In the rows, 128 means zero.
Each named turn below is shown by a few rows before and after it. Which turns, in which order, take the first row of each later pair to the second? The first pair is answered.
Kozo (before -> after):
[149 130 118 110 102 138 101 131 133 139 143 120 154 124 114 136 138 133
 144 114 113 129 132 125 126 146 123 128 119 118 140  96 136 125 147 131
 121 137 119 119 125 114 129 104 118 115] -> [131 137 127  91 120 115 103 128 134 132 141 135 147 140 112 136 141 125
 142 125 103 136 125 120 129 147 118 128 118 122 142 109 127 117 140 132
 130 135 105 108 128 115 129  93 117 118]
[148 128 102 143 119 152 145 154 107 135 129 105 154 117 104 103 174 174
 132  86  94 124 127 133 153 128 116 141 135  97 182  92 123 120 142 112
  91 127 128 134 123 104 112  85 124  96] -> [125 127 115 122 130 123 143 152 106 134 132 129 149 125  95 110 183 166
 140  97  87 130 113 111 153 128 112 142 134  94 180  87 113 114 130 111
  97 131 110 116 143 118 107  63 124 110]
[ 83  98 147  44 183  92 136  82 140  96 127 164 106 151 150  72 170 102
  72 144 188 143  98  71 141 133 189 118 130 134  77 211 141 105  93 105
  88  92  70  61 156  82 157 121 146 128] -> [122 111 110  82 174 154 131  74 149 100 126 129 112 143 177  41 155 113
  51 139 212 134 112 138 135 124 187 130 135 155  92 234 164 101 104  99
  80  81  94  98 125  60 165 166 138 108]
[123 109  97 181  78 144  81  89 162 146  93 105  82  73 141 180  85 131
 158 115 151  74 163 182 123 107 116 113  95 165 149 134 138  95 100  83
 151 139 133 206 130 129 115 122 103 129] -> [104  88 116 162  59 123  77  97 161 146  96 110  90  62 113 214  96 130
 188 105 142  77 154 129 132 129 120 103  93 142 129 101 128 111 105  89
 148 152 121 187 142 141 111  91 105 136]
fuvo (before -> after):
[172 111 154 100 105 159  89 152 120 113 124 108 103 121  54  40 153 136
 161 122  96 158  90  90 122 140  87 138 153 118 129 115 140 137 146 137
 104 170 114 126 145 147  66 123 148 123] -> [153 131 160  90 137 122  92 145 126 105 125 131  85 147  68  26 146 125
 150 150  91 170  85  96 107 129  83 137 143 132 138 142 136 119 130 138
 119 170  99 118 153 153  69 122 151 124]
[ 53 107 133 122 130 100 120 126 140 118 114 176 102 170 115 121 120 126
 131 191 119 174 141 121 132 119 136 116 109 142 141 147 110 136 104 139
 129 110 122 102 160 151  88 130 153 152] -> [115 123  85 160 103 183 121 130 148 125 111 133 127 151 130  86 124 142
 110 164 127 166 166 191 137 111 128 137 116 159 162 153 134 129 127 127
 108  96 158 144 120 129  92 170 144 131]
[ 88  99 123 131  98  98 121 125 112 136 119 114 123 122 107 149 149 136
 141 151 150 131  90 118 133 151 162 124 114 112 122 112 144 133 123 142
 147 105 118 154 153 125 108 119 127 115] -> [ 89 120 119 137 128  96 124 114 111 135 121 118 112 143 133 123 137 132
 119 175 149 137  95 159 127 130 156 130 108 136 145 145 150 117 110 137
 156 100 125 158 140 121 110 131 130 113]
[149 139 103 138  93 129 125 146 116 132 127 123 124 112 116 170 149 135
 141 110 141 128 119 139 134 138 114 126 138 125 121 118 132 122 156 103
 104 158 132 129 137 107 140 128 117 122] -> [115 142 124 118 122  78 124 138 111 131 125 147 107 134 119 171 142 125
 148 139 134 135 104 121 126 133 109 119 132 129 120 139 117 111 133 111
 121 161 122 109 157 119 134 119 124 124]
fetir (before -> after):
[115 141 130 144 176 183 140 146 106 134 134 175 128 138 160  87 189 143
 129 164 112 112 139 119 127 118 117 150 101 165 176 143 119  89  95 115
 123 114 143 134 102 144 145 123 122 130] -> [100 139 143 133 182 158 140 146 101 132 135 187 120 143 153  97 191 136
 138 170 112 111 131 102 126 119 114 146 103 162 173 139 115  84  87 124
 127 119 132 122 108 154 140 111 130 133]
[117 163 149 138 115 132  85 163 141 124 181 165 153 113 107  88 103 134
 137 138 149  98 136  71  82 135 149 131  84 138 124 120 144 172  83 137
  97 128 164 124 144 120 121 150 143 154] -> [130 162 143 141 104 143  89 169 139 121 180 160 162 109 105  85 114 131
 138 127 148  95 140  78  87 133 147 133  87 135 125 117 152 167  90 135
  85 123 168 129 142 115 117 149 142 152]
[140 138 126 132 101 149 136  92 145 133 128 112 113 119 117 118 130 133
 135 107 130 152 106 132 129 113 113 124 132 132 122 101 129 104 137 128
 135 120 135 125 131 114 118 146 112 117] -> [129 136 132 133 113 138 132  81 143 135 128 115 100 131 125 118 120 130
 130 121 135 152  99 135 124 107 118 117 127 140 118 115 126 105 127 133
 144 118 136 121 138 117 116 157 110 122]
[159 116 106 141  96 126 109 107 119 130 113  93 144 130  93 150 118 122
  99  97 122 164 146 140 137 114 137 112 155 154 135 130 171 105 146 128
 106 128 151 135  87 141 123 146 147 110] -> [126 110 120 143 125 102 105  90 116 122 115 101 120 146 109 151  95 115
 102 130 128 166 138 139 124 107 149 102 151 170 126 153 165 107 127 136
 125 123 150 124 100 146 129 163 152 114]

(2 to 3 turns a pair)
[175 146 105 142 137 209  96 145 106 150 123 131 161 118 108 128 102 163
 113 121 126 124 140 166 130 127  99 154 137 143 177  85 110 146 124 101
 136 148 147 159  99  74 128 130 148 129] -> [111 152 146 105 200 120 101 127 101 137 126 177 120 160 117 132 100 144
 115 171 119 143 120 134 114 119  99 142 123 151 172 120  82 131  84 109
 168 152 119 122 134  99 127 114 154 151]
fuvo fuvo
[143 132 111 114 176 159 121 137 141 103 113 111 136 140 173 109 119 136
  96 138 158 144 122 186  94 110 101 136 125 141 167 130 143 104 126 123
 123 106 150 167 103 106 133 174 115 121] -> [ 84  82 157  78 150  95 119 146 128 103 114 125 136 121 124 178 118 130
 144 144 155 140 104  74 102 134 117 107 130 107 115  73 121 137 126 137
 122 123 131 121 150 136 126 130 121 137]
Kozo fuvo
[126 131 122 120 154 117 130 123 129 130 128 145 139 155 138 125 114 121
 129 147 128 129 123 140 118 118 128 130 120 134 127 147 118 115 110 123
 159 125 113 121 114 132 135 138 139 132] -> [143 117 119 118 110 140 126 134 127 135 131 129 157 122 115 147 127 125
 143 112 129 114 124 113 133 134 131 131 132 112 112 106 126 135 138 128
 133 130 119 124 113 128 135 125 138 130]
fuvo Kozo
[141 181 159  96 172 114 155  76 118 178 147 136 166 104 134 169 102  80
 143 156 120 102  95 109 154 183 107 138 134 109  90  94  97  99 167 109
 141 164 151 120 142 111 175 125 139 129] -> [131 180 155 107 186 114 154  66 118 175 146 133 151 113 153 164  81  78
 135 172 131 101  97 129 144 176 114 132 132 124  94 116 103 103 153 110
 152 162 151 118 143 107 176 146 141 127]
fetir fetir fetir
[111 147 148  95 161  62 139 118 131 120 124 198 128 173 106 124 144 148
 130 125 111 138 109  75 123 137 102 154 134 106 133 143 111  95  98 113
 111 128  89  97 169 153 106  91 130 128] -> [180 137 113 130  85 157 134 135 130 136 119 145 175 111  90 127 154 171
 139  65 122 115 132  89 138 155 108 167 149  88 123  96 143 122 152 112
  70 117 121 130 140 127 113 102 126 109]
fuvo fuvo
[148  99  78 162  84 213 163 156  83 123 126 102 119 104 140 148 132 119
 110  91 106 111 127 116 114 177 106 133 148 147 173  89 180 129 110 172
 159 169 144 176 107 135 127  85 126 119] -> [143 137  79 138 130 182 170 146  86 115 131 141 104 153 164 117 139 109
  90 110  86 127 126 145 102 162  95 144 143 163 205 135 166  92  83 166
 175 166 125 170 100 132 125  78 130 123]
Kozo Kozo fuvo
[171 106 128 173  61 195  88 152 108 162  96  77 153 101 118 130 116 145
 125  82 155 128 117 200 113 150 164 155 148  97 123 123 190 171 168 117
 116 152 178 187 127 124 128 149  91 136] -> [ 96 112 201  73 101  70  92 163 107 151  99 167 142 141  74 169 153 120
 150 100 105 157  88  92 114 164 150 141 146  64 118 114 138 147 126 127
 138 175 117 124 179 159 106  60 105 168]
fuvo fetir Kozo
[133 110 145 129  81 144 143 113 166 131 117 129 100  80 130 139 109 117
 136  86 141 124 144 124 186 129 100 121 104 110 106 102 153 154 166 119
 105 126 138 133 141 127 120 135 126  85] -> [104 136 157 128 142 102 142  93 172 122 120 161  70 130 168 112  90 106
 112 132 138 140 137 155 168 105  93 117  95 138 128 164 141 128 128 120
 131 123 121 128 145 134 124 150 130  93]
fuvo Kozo
[121 132 105  87 129 146  93 120 169 158 156  97 126 145 175  89 158 152
 127 132 121 151 105 133 139 136 121 142 131  77 160 125 152 109 139 132
 121 135 127 143 147  82 127  89 107  85] -> [ 89 107 134  76 129 111  90 121 164 161 157  99 107 141 168 116 146 142
 141 149 129 148  93  96 137 144 133 124 130  71 134 112 144 126 132 139
 131 144 122 123 166  98 132  82 111  94]
fetir fuvo fuvo
[129 154 141  93 157  97 157 130 136 133 125 156 118 200 104  85 106  90
  93 132  80 138 110 150 143  98 113 115 111 132 155 151 109  81  66 121
 128 155  96 104 159 132 130 129 165 109] -> [110 127 159  77 127  86 161 143 132 140 127 159 127 172  69 123 120  94
 126 113  79 129 106  96 156 120 121 108 119 106 132 104 100 104  83 125
 120 159  88  90 174 141 126  98 168 116]
fuvo Kozo fuvo
[110  88 103 119 141 104 113 110 122 124 113 142  29 156 166 148  58  94
 166 200 223 208 110 123 117  73 150  79 115  90 103 176 112 146  95 126
 196 132 151 105 127 103 169  97 107  98] -> [154  74  74 151  85 177 109 121 123 133 110  91  62 109 161 153  61 110
 175 159 241 189 124 131 136  87 156  87 129  83  92 141 139 169 139 125
 166 128 180 126 108  86 178 114 102  78]
Kozo fuvo
[162 147 126  97  97 139 131 157 122 112 116 131 191  88  88 141 161 122
 120 112 116 132 109 114 145 157 113 155 119  87 148 108 121 126 137 112
 116 162 136 115 136 118 112  90 132 110] -> [167 177 115 104 137 140 135 143 126 109 116 145 178 122 125  99 151 118
  88 137 114 143 115 175 123 128 107 165 113 119 180 162 125  99 118 113
 128 151 135 131 119 111 115 114 137 106]
fuvo fuvo
[100  93 146 152  97  95 131  88  90 154  95 139 137 124 103 168 123 137
 184 123 167 189 100 116 140 121  76 148 144 118  71 157 103 174 154 153
  94 119 123 146 134 117 157 136 108 152] -> [ 96 103 151 133 107  74 132  90  92 155 101 163 146 134  96 162 135 133
 185 122 150 195  95 106 136 118  68 154 145 112  79 159  94 158 144 145
  95 117 114 139 140 122 154 120 106 155]
fetir Kozo
[108 134 122 136  83 136 119 141 114 141 161  94 123  44 130 115 106 151
 130  88 145 118 134 122 138 116 157  88 138 102 110 110 147 148 155 125
 123 151 135 138 168 141 110 115 115 115] -> [ 93 170 122 123 152 100 122 122 117 132 167 136  96 104 161  73 107 137
  96 124 128 142 132 169 122  87 140  97 128 134 150 181 139 110 113 116
 148 145 123 131 168 145 107 125 123 116]
Kozo fuvo
[128 129 126 155 138 135 126 111 132 131 144 114 116 134 149  92 112 128
 115 158 149 105 129 164 127 118 140 138 141 153 135 154 150 128 127 133
 151 124 139 118 128 137 134 159 138 106] -> [104 103 150 130 110 102 125 127 127 135 145 130 132 116 104 135 130 128
 147 143 142 103 123  89 141 142 142 133 145 114 107 103 131 145 137 137
 144 134 131  99 154 149 126 115 141 117]
fuvo Kozo
[ 89 116 138 136 139 126 128 110 128 108 122 121 107 122 133 142  84 127
 133 148 166 136 118 122 148 125 154 109 131 132  93 133 126 165 123 144
 127 120 129 127 134 145 121 156 117 132] -> [ 77 127 149 100 147  92 136 117 129 111 129 154 112 133 120 148 107 122
 135 140 141 148 112  98 149 133 140 112 129 121 109 122 109 149 114 143
 127 123 112 112 147 152 111 123 117 137]
fetir fetir fuvo
[142 124 111 133 169 104 143 148 117 138 155 124 140 144 156 134 138 102
 160 155 118 135 125 126 106 103 120  92 118 140 158 153  92 121 100 120
 139 120 142  83 121 106 125 145 135 135] -> [165 106 103 140 122 138 143 158 114 148 150 102 162 108 134 155 151 110
 178 124 116 124 133 108 120 122 119  96 123 122 146 110 100 144 128 119
 118 122 154  88 116 105 123 132 133 132]
fuvo Kozo
[ 77 147 108  78 141 140 151 142 143  80 115 148 108 144 112 103  96 131
  88 156 141 141 113 140 123 116 123 166 126 194 116 215  68 103 137 123
 152 168 134 115 120  54 155 164 155 144] -> [117 156  87  84 109 186 154 159 147  90 114 133 132 126 106  88 115 140
  85 123 132 137 127 158 127 123 117 180 128 184 128 195  84  98 163 116
 126 165 147 131 100  41 150 160 154 135]
fetir fetir fetir
[163 165 121 126 123 199 113 161 126 127 126 103 156 109 118 124 177 137
 115  87 119 137 150 139 164 148 141 149 138 123 141 101 143 117 157 107
 104 128 156 144 109  91 118 136  98 104] -> [ 96 172 164  73 188 100 117 150 125 115 130 165 118 160 119 132 171 117
 117 132 101 156 125  99 147 139 136 140 122 127 144 134 111  96 110 116
 135 141 118 107 149 114 113 102 108 125]
Kozo fuvo
[105 130 151 113 153  87 120 126 130 126 123 147 134 172 111 147 145 134
 121 111  87 130  96  92 129 122 113 118 111 109 132 127 122 105 119 127
 115 142 115  81 154 144 127  72 117 136] -> [116 111 147 115 125 106 120 138 123 130 117 122 146 149  95 158 152 136
 133  95  97 117 102  79 137 132 120 114 118  96 117 103 127 125 138 127
 101 139 121  87 152 141 129  74 113 137]
Kozo fuvo fuvo
[166 129 136 116 116 139 133 161 139 115 130 152 137  86 105 142 154 138
 140 104 121 138 127 135 149 159 129 129 125 128 121 106 122 129 161 124
  85 139 137 136 135 127  89 110 150 121] -> [176 139 126 132 119 163 136 159 144 116 133 142 136  87 112 136 146 140
 132 105 131 134 132 162 149 149 129 135 120 138 125 117 131 125 163 117
  86 134 143 149 126 125  96 126 145 115]
fuvo Kozo fuvo
[110  96 160 150 197  74  99 121 171  90 136 147  78  98 110 157 100  96
 144 142 168 144 115  35  92 113 165  60 146  59  72 122 142 136 131 159
 137 137 141 101 220 146 147  68 129 127] -> [214 185  85 184 208 173 106 129 182  95 140 139 113 123 155  57 131 111
  84 103 146 154 146 190  85  88 131 112 147  89 160 185 174  75 144 129
 116 116 169 165 150  97 147 108 121 103]
fetir fuvo fuvo
[171  95 119 160 118 157 120 107 145 133 135 101 109 159 142 108  76  97
  95 145 146 143 147 174 150 126 144 143 149 141 158 136 130 129 172 123
 146 150 138 162 128 140 145 134 127 101] -> [122  82 160 125 139  94 117 104 137 128 137 134  90 182 126 139  78  82
 110 169 138 150 125 121 148 132 144 128 146 136 144 134 102 135 150 138
 163 156 116 132 164 155 141 101 132 120]
fuvo fuvo
[151 139 105 138 152 125 138 114 144 136 118 129 152 131 173  95 117 120
  82 139 127 133 148 172 140 129 125 154 144 158 158 140 128 121 124 141
  92 125 128 134 110 103 144 137 127 137] -> [104 114 145  98 152  66 140 118 138 134 121 152 145 132 149 140 120 110
 112 154 124 136 128  97 140 135 137 136 143 131 130 119 110 138 111 152
 107 135 107 103 146 126 133  97 132 150]
fuvo fuvo
[144 129 125 131  87 177 125 127 132 123 135 127 147 117 118 125 119 143
 133 109 122 106 135 113 140 160 128 130 136 136 126 115 134 129 134 124
 107 142 116 125 122 113 127 115 132 123] -> [131 140 137 108 110 142 130 127 134 128 142 154 143 135 110 126 129 132
 130 120 103 115 129 101 139 156 117 133 132 133 136 125 116 116 122 124
 114 148 103 110 131 122 120  93 134 133]
fuvo fetir Kozo
[142 130 136 173 134 124 159  83 103 126 136 120 176 130 144  94 132 158
 101 159 170 144 130 154 144 157 106 128 117 159 144 145 126 159 131 140
 179 110 132 177 144 186 149 148 143 138] -> [112 118 150 157 146  92 162  81 102 121 134 130 172 130 136 110 129 156
 114 170 169 146 122 122 144 162 108 121 114 149 129 136 115 164 122 147
 187 115 122 159 159 196 148 132 146 146]
Kozo fuvo Kozo
[ 98 137 178  76 111 108 100  93 115 125 132 146 113 152  87 160 146 105
 162 101 135 146 154  97 145 159 129 135  97 124 117  51 122 117 120 145
 125 125 123 113 151 140 124  95 131  96] -> [114 157 151 125 145 147 100  59 121 118 126 117  87 170 149 116 104 106
 116 132 167 142 161 188 126 132 139 137  92 171 137 115 146 114 103 139
 135 107 147 141 128 126 139 169 124  86]
fuvo fuvo fetir
[145 144 113 157 134 160 127 122 141 131 123 115 114 149 158  97 107 151
  98 165 147 113 129 202 125 100 126 131 129 165 132 166 144 106 130 112
 135 120 143 142 114 116 145 172 116 126] -> [112  91 155 119  87 118 121 143 129 134 123 124 131 107  89 169 127 150
 160 139 138 102 116  74 151 140 138 112 143 107  84  81 123 144 154 125
 122 137 128 104 153 139 133 108 121 143]
Kozo Kozo
[ 86 125 140 155 146 115 146  72 149 112 168 120  75 126 165 116  92 122
 110 159 152 134 124 170 111 110 127 105 145 173  90 170 120 143 110 127
 160 111 132 129 123 137 133 185 134 130] -> [144 127 132 111  64 148 155 121 145 126 172 130 150  82  90 140 178 138
 148  64 106 130 133 108 144 152  97 135 164 110  98  74 116 133 163 109
 103 118 124 134 114 128 109 105 132 127]
fetir fetir
[155 107 141 122  77 159  92 139 123 145 142 115 155  84  97 151 150 124
 158  82 118 123 137  75 138 138 122 136 131  85  97  65 143 150 146 145
  91 139 147 115 122 135 131 107 134 129] -> [151 178 136 109 175 131 104 114 139 133 149 163 124 169 159  78 142 108
  98 128 101 158 140 171 107  95 100 157 111 138 162 172 131  85  93 134
 123 129 129 126 103 131 136 128 137 127]
Kozo fuvo
[ 97 147 175 116 147  99 135 151 164 113 141 142 128 137 113 204  98 112
  86  72  97 184 133  35 141 130 114 126 141  99 137  77  47 114 135 157
 194 188  76  96 165 152 132  31 165 166] -> [154 150 139 135  96 168 133 174 163 126 140 114 165 106 103 194 118 128
  84  21  93 172 149  55 156 146 110 141 150  85 144  49  63 115 168 147
 159 183  94 120 134 134 130  32 161 157]
fuvo fuvo Kozo
